In the rows, zero is written as 128.
Each named turn below is shown by a few rows before and after it. Which turns, in which order, take the first row of each later pair to the second? The first pair is answered.
Z:
[112 132 154 126  97 142 100 123]  ->  [123 161 124 138 141 113 107 162]
[105 178 101 130 149 130  87 164]  ->  [143 125 111 152 114 183  75 130]
[154 163 127 144 129 118 115 140]  ->  [148 141 145 140  99 140 110 114]
X:
[ 92  63  64 172 112 173 114 149]  ->  [156  81  56 156 158  95 178 154]
[ 95 120 157  96 107 113 142 115]  ->  [ 86 109 144 100 105 128 140 125]
[125 117 128 119 117 132 122 126]  ->  [128 115 122 118 123 129 131 131]
[142 106  98 136 130 100 113 127]  ->  [151 118 115 131 130  90 106 115]
W:
[108 230 169 113 143  71  93 119]  ->  [109 207 198 107 104 104  78  83]
[163  84 118 115 127 143 151 129]  ->  [156  91 104 138 134 161 131 145]
[ 99 136 176  89  82 124 114  75]  ->  [ 78 175 114 145 134 144  68 151]
[122 156 129  99 133 114 134 121]  ->  [116 144 137 111 113 145 109 108]
H:
[136 194 166 107 155  75 122 111]  ->  [152 194 159 119 164  75 119 115]
[106 107  98 142 134 137 117 153]  ->  [ 93 106 103 132 125 133 120 147]
[140 138 134 134 124 143 110 114]  ->  [145 134 122 139 132 141 116 121]
[109 130 129 121 116 141 114 129]  ->  [119 133 133 125 118 145 110 128]
V:
[131 133 138 132 122 148 112 131]  ->  [112 134 119 124 134 136 129 149]
[158 120  65 175 175 151 136 177]  ->  [195  84  86 172 147 167 141 140]
[105 110 119  98 135 144 107 115]  ->  [109 114 122  98 135 145 101 111]
[144 106 160 136 104 126 141 104]  ->  [110 163 147 150 127 114 106 140]
Pairs:
Each pair is two turns apart.
[203  98 134 142 121 162 133 139]  ->  [ 80 121 158  77  80 147 131 143] : Z then X
[116 117 119 139 111 151 126 131]  ->  [115 113 114 126 121 130 151 136] : X then H
[ 94 131 171 145  96 146  99 124]  ->  [104  91 138 158 102 167 116 140] : X then V
[120 137 156 118 114 117 117 125]  ->  [100 130 141 112 121 123 126 140] : V then X
[174 137 128 157 136 148  94 118]  ->  [172  89 106 133 130 137 155 123] : V then V
[180 153 187 154 117 145 100  88]  ->  [143 126  93 135 175  99 187 178] : W then V
[149 112 137 126 110 147 116 105]  ->  [170 124 117 142 139 135 120 130] : Z then Z
[105 164 163 120 123 120  94 119]  ->  [ 78 109 140 107 101 145 119 124] : V then W
[149 102 101 150 121 172 113 128]  ->  [150 104  86 120 142 123 163 142] : H then W
[118 136  97 138 141 140 109 152]  ->  [127 136 146  98 115 111 132 105] : W then X
[105 134 131 123 145  94 126 132]  ->  [124 137 154 135 134 107 104 110] : V then V
[124 109 123 120 126 158 138 156]  ->  [154 120 151 126 118 158 122 130] : W then V
[148 180 163 120 147  89 122 118]  ->  [ 83 160 119 107 152  96 143 161] : W then V
[ 83  82 102 142 106 206 131 161]  ->  [ 78  90 126 137  89 210 114 141] : H then H
[133 104 140 154  99 172  96 100]  ->  [106  70 103 126 109 152 157 132] : V then V
[149 123 163 139 106 152 100  95]  ->  [120 152 102 153 161 125 111 168] : H then V
[180 105 107 143 122 168 113 135]  ->  [200 135 111 141 144 132 118 138] : W then V
[132 106 137 120 121  98 167 119]  ->  [145 153 161 148 133  99 116 117] : V then Z
[102 123 112 135 133 123 149 139]  ->  [109 112 130 126 117 117 160 122] : W then X
[168 101 151 148 122 157 112 125]  ->  [166  83 124 146 136 150 136 143] : X then H
[146 137  98 144 154 111 137 166]  ->  [ 95 154 126 108 132  96 138 154] : Z then Z
[126 152 138 109 141 126 114 123]  ->  [142 132 145 105 131 132 128 106] : V then V
[115  85 133 142 123 142 159 128]  ->  [120  90 124 136 135 126 170 139] : W then W
[ 92 123 127 130 124 131 108 136]  ->  [126 116 130 112 136  96 149 126] : Z then W
[145 120 111 160 140 154 110 152]  ->  [167 126 114 143 152 113 142 142] : V then X
[145 130 115 159 149 136 118 152]  ->  [130 119 151 145 111 157 104 115] : Z then H
[161 130 130 121 124 127 129 111]  ->  [156 135 135 122 119 132 121 109] : H then X
[106 138 150 102 125  89 151  99]  ->  [ 95 163 112 131 155  96 129 145] : W then W
[110  98 135  99 118 126 134 110]  ->  [106 127 109 134 145 138  95 146] : H then W
[187 163 141 152 149 122 121 123]  ->  [183 148 161 146 125 139 114  99] : Z then H
[ 85 136 156  99 110 109 132 125]  ->  [126 114  95 151 157 125 132 170] : X then Z
[164  47 107 148 143 111 153 108]  ->  [108 113  79 158 182  90 128 164] : V then V
[100  94 128  92 115 123 121 130]  ->  [106  84 123 102 116 132 119 135] : H then X
[ 91 141 103  91 143 124 159 134]  ->  [110 181 136 117 139 140 100 114] : V then V
[151  76 134 114  92 146 149  99]  ->  [153 106 107 109 138  94 181 138] : W then W
[142 162 153 112 133 102 125 117]  ->  [174 132 124 137 149 118 138 132] : Z then H
[168 129 155 147 136 149  69 126]  ->  [168  63 128 115 127 141 148 130] : V then V
[116 111 128 124 109 138 125 154]  ->  [153 116 145 132 110 135 120 132] : X then V
[100  96 160  92  77 137 138  90]  ->  [ 56 115 104 129 110 161 104 155] : V then X
[131 128 120 152 134 149 105 142]  ->  [152 110 113 145 139 139 134 143] : X then V
[126  97  96 159 126 170 116 144]  ->  [156 152 146 114 140  81 153 115] : W then X
[199 113 161 116 121 106 157  74]  ->  [109 128  59 158 170 144 120 185] : W then V
[133 181 152 159 191  83 114 146]  ->  [164 160 177 147 176  74 132 109] : W then Z
[192 120 159 145 106 169 105  87]  ->  [124 125 173 114  77 173  96  85] : W then Z
[140 134 177 109 106 129 126  84]  ->  [160 163 129 168 155 143  93 133] : H then W
[ 82 145 103 140 140 121 120 155]  ->  [139  92 111 162 118 163 121 120] : X then Z
[ 98 155 141 100 166 102 145 135]  ->  [128 164 175 115 151 123 108  99] : V then V
[123 118  85 154 150 155  77 156]  ->  [ 96  80  76 120 141 145 125 158] : Z then X
[132 123  98 147 139 135 104 143]  ->  [ 94 118 116 121 113 139 110 130] : Z then V
[128  96 118 141 122 149 125 127]  ->  [114  94 126 123 117 137 139 122] : W then Z
[157 126  89 172 157 138 122 147]  ->  [188 135 123 157 152 108 138 118] : V then X
[ 93 123 141  97  97 143 123 115]  ->  [ 80 146 117 114 121 140 105 146] : W then H
[117 125 129 114 121 132 115 108]  ->  [132 124 132 109 127 120 124 104] : Z then W
[120 138 108 138 146 127 125 162]  ->  [129 165 137 131 141 112 114 142] : X then X
[148 147  86 129 119  99 142 133]  ->  [123 162 117 133  92 120 100 114] : X then X
[183 160 141 158 145 119 116 118]  ->  [154  90 141 138  95 164 134  97] : V then Z
[ 73 101 133 131  91 197  98 125]  ->  [ 68 145  85 142 155 155 110 186] : V then Z
[151 132 114 129 104 119 127 140]  ->  [134 137 123 119  95 113 127 136] : W then Z
[153 113 106 127 157 101 166 155]  ->  [110 127 125  94 139  86 166 144] : Z then Z
[135 106 109 113 104 122 145 153]  ->  [140 111 129 129  91 146 107 134] : X then W
[118 120 146 115 104 134 122 113]  ->  [118 148 122 117 141 105 133 146] : Z then H
[166 102 112 125 132 102 141 141]  ->  [134 137 118 148 131 130  81 151] : W then V
[ 91 126  76 140 125 131 143 191]  ->  [149 105  72 168 129 146 141 179] : V then W
[ 65 151 107  92 127 134 163 182]  ->  [118 135  89 156 138 191 116 188] : V then W
[129 191 149 155 142  96  98  98]  ->  [116 177 132 175 137 131  78 109] : H then X
[138 135 163 126  83 137 115  75]  ->  [ 78 168 102 124 131 103 133 152] : X then Z
[158 120  95 149 163 113 148 157]  ->  [ 91 115 116  95 133 101 166 146] : H then H
[166 124 119 125 132 110 120  83]  ->  [123 156 117 106 136  85 117  99] : Z then V
[133 137 141 133 131 117 113 105]  ->  [147 132 122 143 144 114 122 119] : H then H
[125 120 119 144 127 146 116 147]  ->  [130 108 140 128 110 142 129 121] : W then W
[140 168 139 131 143 107 144 126]  ->  [117 173 148 132 131 119 123 126] : X then W
[ 92  95 121  93  94 161 128 106]  ->  [111 104 137  77 102 125 153  93] : Z then W
[ 95 131 144 142 121 130 113 139]  ->  [106 103 123 152 125 140 125 147] : X then Z
[ 84 110  99 122 125 162 126 169]  ->  [ 88  90 131 103 100 169 135 136] : W then W
[143 183 142 122 129  80 136 149]  ->  [119 155 172 102  89 102 128 116] : Z then Z
[106  86 116 122  96 156 139 119]  ->  [ 89 106 136  99  98 125 149 111] : Z then W
[110 121 121 117 129 122 120 119]  ->  [124 129 113 125 144 112 124 127] : V then Z
[ 82 137 158 101  96 146 106 118]  ->  [108 103  97 102 138 122 171 160] : X then X
[ 94 129 150 138  83 173  85  94]  ->  [ 84  79 121 110  81 161 147 106] : V then V
[138 134 128 129 149 104 142 139]  ->  [140 117 120 152 140 141 119 142] : Z then W
[127 120 151 132 117 160 120 104]  ->  [112 145 160 111 125 129 133 106] : Z then W
[172 108 139 138  74 120 152 128]  ->  [121 134 146 143  65 145 105 137] : Z then W
[145 116 162 140 102 172  86 103]  ->  [149 113  89 135 166 117 159 173] : X then W
[ 84 114 113 152 103 166 124 120]  ->  [150  99 139 142 107 137 159  86] : W then V
[148 121 106 122 150  96 165 146]  ->  [132 103 100 158 130 164 115 150] : Z then W
[131 159 147 139 156  88 112 130]  ->  [138 130 174 128 119 108 114  93] : H then W
[135 120 123 110 141  83 174 123]  ->  [ 92 133 160 114  95 129 110  99] : X then X
[112 103 106 148 131 136 130 133]  ->  [118 105 127 146 115 144 114 114] : H then V
